Each path below is one point turned by a fixed rotation once a step. After each direction that follows a path, write how fast that rotation turns it, in degrees each step (0 if it stays still).
Each turn is a multiple of 5 degrees from 10 to 175, or 0.
Each row of a path follows its step; steps can be skipped.

step 2: 2.4; -4.1; -47.4; 25.0; -0.3; -11.1; -24.3; -26.3; 9.4; 23.8; 2.6; -4.3; -30.3; 10.9; -20.3; 3.5; 19.5; -12.5; -15.1; -25.8; -21.8; 34.0; -2.0; -1.1; -48.5; 9.9; -47.7; 8.6; 36.2; 39.3; -41.2; -9.8; 8.3; -34.7; 1.3; 8.2; -19.4; -25.6; -29.1; 21.4; -9.6; 15.1; 35.7; -30.7; -7.6; 4.8; 24.9; 4.8; -11.5; 13.2; 8.4; -29.5; 14.8; 18.7; -1.0; -28.3; -28.5; 1.0; -11.0; 11.1; 6.7; -9.2; -15.2; -11.2; 5.0; 17.5
step 3: 17.5; -24.9; -26.9; -21.3; -7.7; -19.0; 0.3; -5.7; -12.6; 24.3; 0.1; 0.3; -20.1; 2.2; -21.9; 73.6; 7.1; -22.8; -11.1; -12.1; 16.5; 4.2; -13.0; 15.4; 23.9; 18.2; 9.5; -45.0; -4.8; 7.5; -27.8; -35.8; -7.8; 6.5; 6.0; 4.4; 7.6; -24.5; 6.3; -25.0; -44.3; -33.5; -11.6; -20.2; 11.6; 5.0; -30.3; 2.5; -8.0; -21.0; 3.7; -28.3; -4.1; 20.1; 21.4; -24.3; 3.0; 54.3; 21.4; -6.1; 2.9; -25.6; -13.8; 19.0; 2.9; -11.5
step 7: 20.3; 3.6; -6.4; 0.0; -30.8; 6.5; -35.2; 16.6; 3.0; 11.8; -36.9; 48.6; -26.9; -22.1; 16.8; -9.5; -5.3; 14.5; -12.1; -23.0; -0.8; 26.9; 33.4; -3.0; 1.4; -8.6; 14.5; 60.5; 22.4; 36.7; 11.7; -9.3; -13.5; -18.8; -0.5; -21.6; 18.2; -18.2; 10.2; 24.4; -7.7; 29.5; 5.0; -23.5; 44.1; -30.8; 14.5; -44.1; 6.4; -13.0; 10.6; -4.2; -16.6; -11.1; 3.4; -4.0; -17.8; 11.1; 11.7; 22.0; 5.3; -14.0; 0.6; 29.9; -31.3; 4.6
step 9: 10.9; 22.3; 0.8; -17.2; 10.5; -22.5; -13.1; -18.9; -14.6; -2.7; 11.2; 5.2; -22.8; 0.0; 13.9; -28.8; 17.7; 40.0; -48.8; 18.4; -36.4; 25.7; -3.8; -36.8; -25.7; 25.6; 19.8; -39.5; 8.7; 2.4; -3.8; -22.6; 19.3; -6.8; 7.3; 24.5; 10.0; -21.1; -17.2; 15.7; -3.5; 12.6; 8.4; 29.7; -10.1; -11.1; -21.4; 8.1; 3.9; -20.8; 44.9; -24.8; 0.5; -48.0; 16.9; 24.3; 1.9; 31.5; -3.6; -20.5; -14.2; 16.8; 28.2; 10.5; 19.4; -24.3
step 11: -9.1; 27.5; -12.7; -18.3; -0.7; -9.6; 18.0; 13.9; -13.8; -35.7; -3.1; -0.4; -8.5; -16.1; -16.9; -24.5; -5.8; 13.7; -21.9; 11.9; -6.7; 1.2; -18.0; 19.8; -9.3; 8.8; 6.0; 13.7; -1.0; 6.0; -14.4; 4.2; 38.7; -15.8; -39.6; -10.1; 21.0; -31.6; -3.7; 36.3; 9.3; 33.9; -31.8; -33.6; -31.6; 41.9; 5.2; -22.3; -27.6; 44.3; 8.0; -10.0; 5.2; 55.6; -6.1; -9.1; 7.4; -24.9; -9.2; 14.7; -39.8; 25.9; 26.8; -31.7; -0.9; 8.6
step 12: -18.7; 37.4; 18.3; -2.2; -16.2; 23.1; 9.9; 12.4; -4.1; -11.2; -4.3; 2.3; -4.8; -48.2; -20.3; 24.2; 10.2; -7.0; 1.9; 10.4; 24.3; -26.1; -10.2; 11.0; 7.7; 18.1; 31.9; 43.1; -33.0; -1.8; -3.9; -18.1; 1.7; -46.8; 2.8; -24.4; 50.0; -15.4; -6.3; 28.1; -19.9; -30.6; 16.9; -12.0; 24.9; 36.1; 34.4; 10.5; 0.3; -33.3; 27.8; -2.0; -17.6; 15.1; 26.0; -24.9; 3.1; 2.8; -14.0; -11.2; 0.4; -9.8; -38.4; 3.0; -14.6; 6.4
step 15: -27.1; -13.8; 14.8; -42.2; -12.5; 9.2; 23.6; 2.5; -7.4; 21.8; 15.8; 11.2; 8.8; 27.1; -9.0; 6.0; 13.1; -51.8; 10.9; 39.6; 37.1; 51.9; 8.7; 12.0; -23.5; -33.2; -15.2; -39.4; -3.3; -3.4; -29.0; -3.7; 5.6; 24.2; -1.1; 44.9; -19.9; -8.1; -12.7; 37.9; 8.3; -0.4; -0.6; -2.3; -29.2; 2.1; -14.4; 7.5; 29.0; 7.3; 4.2; -9.6; -2.4; -16.9; 11.6; -5.6; -41.7; 14.8; 5.1; -4.8; -17.3; -32.2; 1.8; -11.7; -12.4; 21.7
step 16: -3.2; 11.4; -5.2; -4.8; -15.1; -4.6; 1.6; 28.2; 32.3; -6.9; 1.4; 41.8; -39.4; 20.1; -16.2; -6.3; -19.4; 6.5; -8.0; -8.0; 11.8; -3.7; 3.8; -6.1; -22.0; 33.2; -34.7; -24.8; 5.0; -28.8; 7.0; -46.7; -7.8; -10.6; 10.0; -18.8; -10.4; -19.0; 17.6; -4.4; 5.6; 6.6; -23.6; -22.4; -24.6; -21.2; 2.5; -22.5; 12.8; -13.2; 1.6; -3.3; -48.6; 19.4; 49.4; 9.1; -23.4; 11.5; 28.7; 15.2; -27.9; -2.7; 45.0; -30.0; -9.3; 37.2
step 18: 4.9; 7.6; 5.0; 37.7; 0.4; -29.0; 8.1; 19.7; -3.4; -14.4; 27.8; 13.6; 24.7; -10.0; 41.6; 1.0; 36.6; 22.5; -52.2; 15.9; 18.0; 16.6; -19.5; -13.3; -38.9; 17.4; -33.2; 27.1; -15.6; 0.3; -7.8; -7.4; 5.2; 9.7; -16.0; -11.9; 19.1; -22.8; -30.5; -8.3; 23.0; 26.0; 26.4; -29.6; 4.9; -30.1; 25.2; -28.5; 0.9; -21.7; -11.7; 41.8; -9.7; 2.4; -24.4; 0.7; 8.5; 13.6; 12.1; -37.5; 4.8; 25.4; -13.9; -8.1; 10.1; -20.7
step 19: 15.4; -7.5; 54.1; 46.2; 34.2; -9.2; -1.8; -20.8; -0.8; 1.9; 2.4; 27.1; -16.6; -2.9; 13.4; 20.7; 23.6; -1.0; 12.4; -32.9; -5.1; 17.5; -16.6; 17.5; -9.5; 14.7; 45.9; 30.6; 1.6; -7.2; 19.5; 7.0; 14.4; 16.6; -30.7; 18.7; 4.8; -0.6; 0.7; -3.3; -14.2; -29.8; 31.0; -23.1; 0.9; -24.9; -23.1; -22.3; 45.3; -19.3; -12.9; 0.3; 26.0; -0.3; -15.2; -55.6; -6.4; 6.2; 0.5; -12.7; -4.9; -19.9; 3.0; 31.8; 8.1; 20.4
step 20: 7.4; -20.8; -11.6; -65.0; 4.6; -31.5; -3.6; -25.0; 9.1; -5.7; -5.5; -8.5; -14.2; -6.7; -19.0; 5.2; -16.5; -15.9; 12.4; -20.0; -12.4; 36.9; -4.7; -13.6; -26.2; -18.3; 18.1; 4.8; 4.1; -14.3; -19.8; -6.3; 14.8; -0.5; -28.8; 35.7; 25.6; -5.9; -2.3; -10.6; 32.4; 38.5; 27.4; 11.4; 24.2; -19.2; -10.0; -34.6; 23.6; 30.1; 17.3; 3.9; -14.9; 0.1; -38.4; -55.7; -22.3; -4.1; 10.1; 18.1; 0.8; 6.1; 26.8; -14.1; 13.6; -24.6
8.2; 1.8; -4.2; 2.3; 10.5; -5.8; 0.3; 4.3; 5.4; 2.0; 2.8; 0.9; -0.4; 6.9; -3.1; 1.7; -4.2; 6.8; 5.2; -1.7; -1.4; -5.4; -2.2; -1.2; 6.7; 4.4; -1.7; -6.8; -4.8; 4.1; 2.6; 6.0; 9.4; -2.6; -5.7; -10.7; 2.5; -10.1; 1.8; 4.1; 11.6; -0.8; -5.6; -4.0; 0.5; 7.6; -0.2; -4.5; 3.1; -8.2; -4.8; -6.6; 6.1; -13.3; -5.2; 3.3; -0.4; -1.0; 4.4; -4.3; -4.9; -1.4; 2.4; -2.8; 3.2; 9.2 | 145
-1.9; 1.1; 2.6; 2.5; 12.9; 3.1; 0.1; -0.8; -6.4; -0.8; 9.6; 2.3; -6.2; 6.2; -1.7; 4.6; -2.4; -8.6; -6.5; 10.1; 7.6; -7.2; 4.4; -4.1; -15.0; 2.7; 0.2; 9.9; 0.3; -4.4; -4.2; 3.4; 2.7; -1.2; -6.0; 1.6; -3.3; -1.1; -6.5; 3.3; -0.6; -4.0; 7.2; -5.2; -6.5; 2.2; 4.7; 8.5; -2.0; -6.2; -1.4; -7.8; -2.8; -6.8; 4.1; 4.5; 3.5; 3.7; -10.7; 2.7; 1.9; -1.2; -1.2; 0.2; 1.7; -0.5 | 110
-10.6; -0.5; 10.3; -3.4; 9.0; 4.5; -3.6; -1.2; -5.0; -0.6; -5.4; 0.8; -3.0; 2.6; -8.9; 1.2; -4.1; -6.4; 1.2; -2.3; 6.9; 12.7; -2.2; 9.5; 7.5; 1.0; 4.1; 4.2; -3.2; -3.0; 0.6; 0.6; 0.1; 1.7; -10.3; -7.4; -2.6; -5.8; 0.0; -3.3; -0.7; 4.7; -11.3; -7.7; 4.9; -7.7; -2.5; -9.7; -4.9; 4.5; 3.6; -5.2; -2.5; 1.9; 5.1; 0.4; -3.9; 2.8; -4.0; -9.0; 0.3; -6.3; -0.4; -1.6; -3.1; -2.3 | 90
-0.7; 3.0; 1.5; -0.7; -9.4; 8.1; 4.5; -13.4; -6.7; -3.4; 4.0; -8.1; -0.3; -1.6; -7.8; -1.7; -6.8; 2.9; 1.2; -8.3; -2.8; -5.2; -1.1; 8.1; -4.0; 7.4; -3.0; 0.4; -8.9; -1.4; -7.3; 6.6; -2.8; -7.3; -0.7; 1.5; 4.2; -2.6; -1.7; -3.6; -7.9; 5.7; 0.3; 1.3; 1.3; 9.5; -3.5; -2.6; 0.7; 2.3; -0.3; -7.5; 4.6; -2.7; -4.0; -5.8; -5.9; 4.7; -3.6; 0.5; -4.4; 11.2; -7.3; 2.0; 10.4; 0.5 | 35
-4.6; -12.5; 1.1; -5.1; 7.2; 10.8; -9.7; 2.3; -4.7; -6.8; 5.3; 12.5; 6.1; 0.2; -11.7; -10.7; -4.1; 2.2; -4.4; -5.9; -2.5; -3.1; -1.4; -5.7; -2.6; 1.6; -2.5; -1.8; 2.2; 5.5; 8.9; 4.4; 3.3; -1.1; 4.1; 1.0; -1.8; 1.2; 4.3; -4.5; -2.0; -7.3; 6.1; -4.5; -0.1; 1.9; 1.1; -5.6; 5.7; 6.7; -1.7; -3.6; -2.0; 4.8; -2.5; -1.9; 4.5; 0.0; 6.7; 2.7; 5.3; 5.1; 0.9; 4.6; -4.6; 8.2 | 120
0.4; 0.9; -10.6; 4.3; 4.9; -4.8; 0.2; -11.8; 3.1; 5.7; -2.0; -1.0; 2.8; 2.5; 5.4; -2.6; -1.3; -6.5; -8.9; -0.1; -2.6; 3.7; 2.2; -7.6; 1.1; -3.6; 3.2; -5.2; -4.2; 6.0; 4.2; 1.4; 0.4; -2.5; -14.5; -0.6; 0.5; 8.5; -1.8; 1.6; 1.4; -6.9; 3.1; -1.3; 5.1; -3.0; -5.3; 1.1; 7.0; -1.6; 4.2; -5.2; 2.1; 6.9; 0.9; -4.2; -11.9; 10.0; 4.9; -3.5; 9.8; -2.0; -3.5; 9.3; 7.9; -2.9 | 65
